In the rows, zero is written as 128.
Which row each row swaps with, under one turn or mirror:
pamo: [113 161 101 142 158 131  85 120 117  90 118 115 161 105 126 137 131 125
 120 116 111]
Deg: [168 143 103 120 131 124 164 137 120 119 159 121 156 117 137 109  99 115
 117  92 115]
Kogu: [146 103 101 122 141 131 117 118 133 136 123 150 142 138 111 142 151 103
 119 114 113]
vubu: [152 155 132 119 129 131 128 113 110 145 108 157 153  94 123 111 136  98
 120 108 138]
fom: [140 151 130 151 104 149 101 141 116 113 118  99 154  87 162 110 103 124
 124 151 112]
fubi: [123 111 102 129 129 147 142 137 121 106 162 113 152 125 129 158 145 140
 107 125  97]
vut: [124 125 109 147 138 130  95 129  77 112 122 135 141 118 142 115 151 160
 110 154 133]
vuzo: [107 127 122 135 159 114 131  93 134 130 101 120 163 121 159 103 134 128
  95 104 131]
bobig: [139 166 141 123 134 122 128 119 105 139 106 147 158  89 137 100 134  99
 123 110 135]
Zokos: [163 160  92 122 134 135 143 133 114 112 156 120 159 100 129 126 103 111
 126  92 112]
zanan: [105 131 114 131 167 122 134  96 122 119 105 121 165 130 152 103 137 126
  83 110 132]
mulug: [110 125 106 145 144 129  96 128  79 110 122 142 142 121 148 109 142 158
 108 146 140]
Lupak: [124 125 113 147 136 132  92 136  71 116 131 132 131 116 142 115 137 151
 112 155 139]
kazaf: [137 134 141 153 134 125 111 129 117 115 110  97 153 114 171  78  87 129
 131 142 115]
zereb: [133 113 119 115 146 116 167 113 150 142 123 115 156 135 152 105 117 118
  99 101 122]
bamit: [140 143 122 144  95 156 109 129 120 121 123 104 170  89 150 143 114 126
 115 146 107]
Dov: [122 109  95 127 134 145 144 144 121 105 156 116 155 131 127 153 140 146
 104 126  96]
bimi: [143 167 144 123 136 117 135 118 104 133 112 145 154  87 135  99 134 101
 122 111 136]
zam: [137 141 118 146 104 157 119 142 106 112 129  97 168  88 156 129 110 128
 110 154 102]
Lebud: [134  88 102 124 155 132 121 124 134 128 129 136 129 164 120 129 138 126
 122 115 108]
Fozom: [146 118 107 122 135 139 126 117 121 146 122 156 149 128 104 142 145 101
 112 105 121]
Tad: [127 113 124 124 141 120 170 110 146 138 121 119 153 132 155  99 118 115
 101  94 118]
geroz: [144 114 123 123 134 119 175 120 144 135 129 113 152 134 150  96 105 105
 108 100 117]
mido: [143 103 171 126 116 133 141 152 128 118 115 111 143 126 135 117 125 121
 147 124  99]
Perub: [134 155 129 142 105 152 108 136 110 114 122  94 167  90 159 127 105 121
 122 150 108]
subu: [157 111 148 127 102 136 139 159  97 125 142 128 126 120 139 112 124 134
 144 150 112]
zivof: [139  88 113 135 147 130 106 134 128 110 127 103 131 167 132 116 113 139
 141 132 105]
paz: [159 113 134 137 107 135 125 156  79 124 142 132 124 117 140 112 129 139
 133 157 129]
Fen: [162 160  90 126 133 125 145 142 103 104 167 125 158 108 126 123 104 118
 115 107 124]
Gagi: [135  86 115 134 146 121 116 142 129 103 131 109 130 165 133 101 104 133
 133 139 108]
vizez: [128 155 156 111 162 104 143 133 105 111 123 121 147  98 145  84 126 126
 118 115 131]
Mupov: [129 107 120 148 144 122 107 136 123 104 106  94 141 149 158  87  90 139
 134 138 114]
ful: [124 109  97 124 132 144 138 144 120 100 160 111 151 133 133 153 145 151
 113 127  99]
kis: [157 115 137 134 104 137 133 158  86 125 149 131 132 119 135 112 127 136
 141 158 119]
bopap: [130 115 114 121 155 116 157 105 147 133 114 112 155 135 159  99 116 114
  95  98 121]
filel: [111 161 101 134 156 133  92 118 121  90 116 118 170 107 123 135 136 120
 116 116 113]
Dar: [166 148 101 123 127 129 171 143 122 127 156 126 159 109 132 111 109 113
 118  96 116]
Mena: [140 144 134 149 106 145 105 133 116 116 112  94 165  92 163 109 100 125
 117 151 107]
ris: [119 129 110 143 142 131  92 131  73 104 123 137 136 116 140 115 147 149
 117 147 141]
Mev: [145 108 106 113 135 140 126 119 124 138 124 152 147 129 104 144 156 109
 118 112 118]
dimul: [145 165 138 122 129 129 128 111 108 138 117 152 153  89 131 109 138  96
 122 109 137]
Fabu: [161 155 100 119 129 132 162 141 112 115 165 116 161 112 133 123 105 110
 122 101 115]
gitap: [130 119 129 146 145 114 102 135 120 107 110  93 137 136 154  80  92 131
 139 146 116]
Kifud: [ 99 124 113 151 165 123  99 111 102 115 101 129 149 133 149 104 144 141
  99 133 132]
ninof: [138 166 146 125 135 115 126 110 107 131 110 147 155  92 139  95 133 103
 123 113 137]
gutir: [150 116 104 117 137 139 118 116 126 129 124 160 142 135 105 138 152 106
 114 107 117]
lini: [143  98 103 119 134 134 117 112 128 131 123 142 149 152 105 143 145 114
 124 111 119]
dob: [134 127 133 151 136 121 107 137 121 107 101  95 146 132 155  80  82 127
 132 140 121]
sud: [110 126 107 137 148 122  95 114  82 104 123 129 143 127 143 112 145 149
  99 148 145]
pepum: [156 119 127 124 137 123 173 124 142 136 139 119 153 129 154  94 100 108
 111 102 109]
Gobev: [111 163 102 140 157 132  89 121 111  91 124 117 167 103 116 132 127 126
 124 121 114]
damig: [156 108 140 126 105 136 137 163  94 127 147 127 123 123 144 111 126 130
 141 149 113]
zumiz: [129 130 135 148 135 119 109 130 118 113 108  91 145 122 165  78  85 133
 134 141 122]
rad: [114 111  97 126 137 140 142 143 120 105 161 113 151 136 129 149 147 146
 107 124 100]
Besu: [158 104 147 127 102 131 141 155 101 127 146 129 129 127 138 110 125 133
 142 152 113]
Biz: [105 158 104 139 157 131  85 120 121  96 116 114 164 113 122 135 135 122
 123 117 111]
nuzeg: [144 115 124 119 139 117 172 115 145 140 128 110 149 130 158 100 109 119
 101 100 120]
sege: [125 118 129 153 140 117  98 136 117 101 106  96 139 142 158  87  90 131
 133 141 123]

damig is swapped with bobig
Gagi is swapped with vuzo
Tad is swapped with gitap
Mev is swapped with ris
nuzeg is swapped with dob
rad is swapped with Biz
vut is swapped with gutir
Lebud is swapped with Kifud

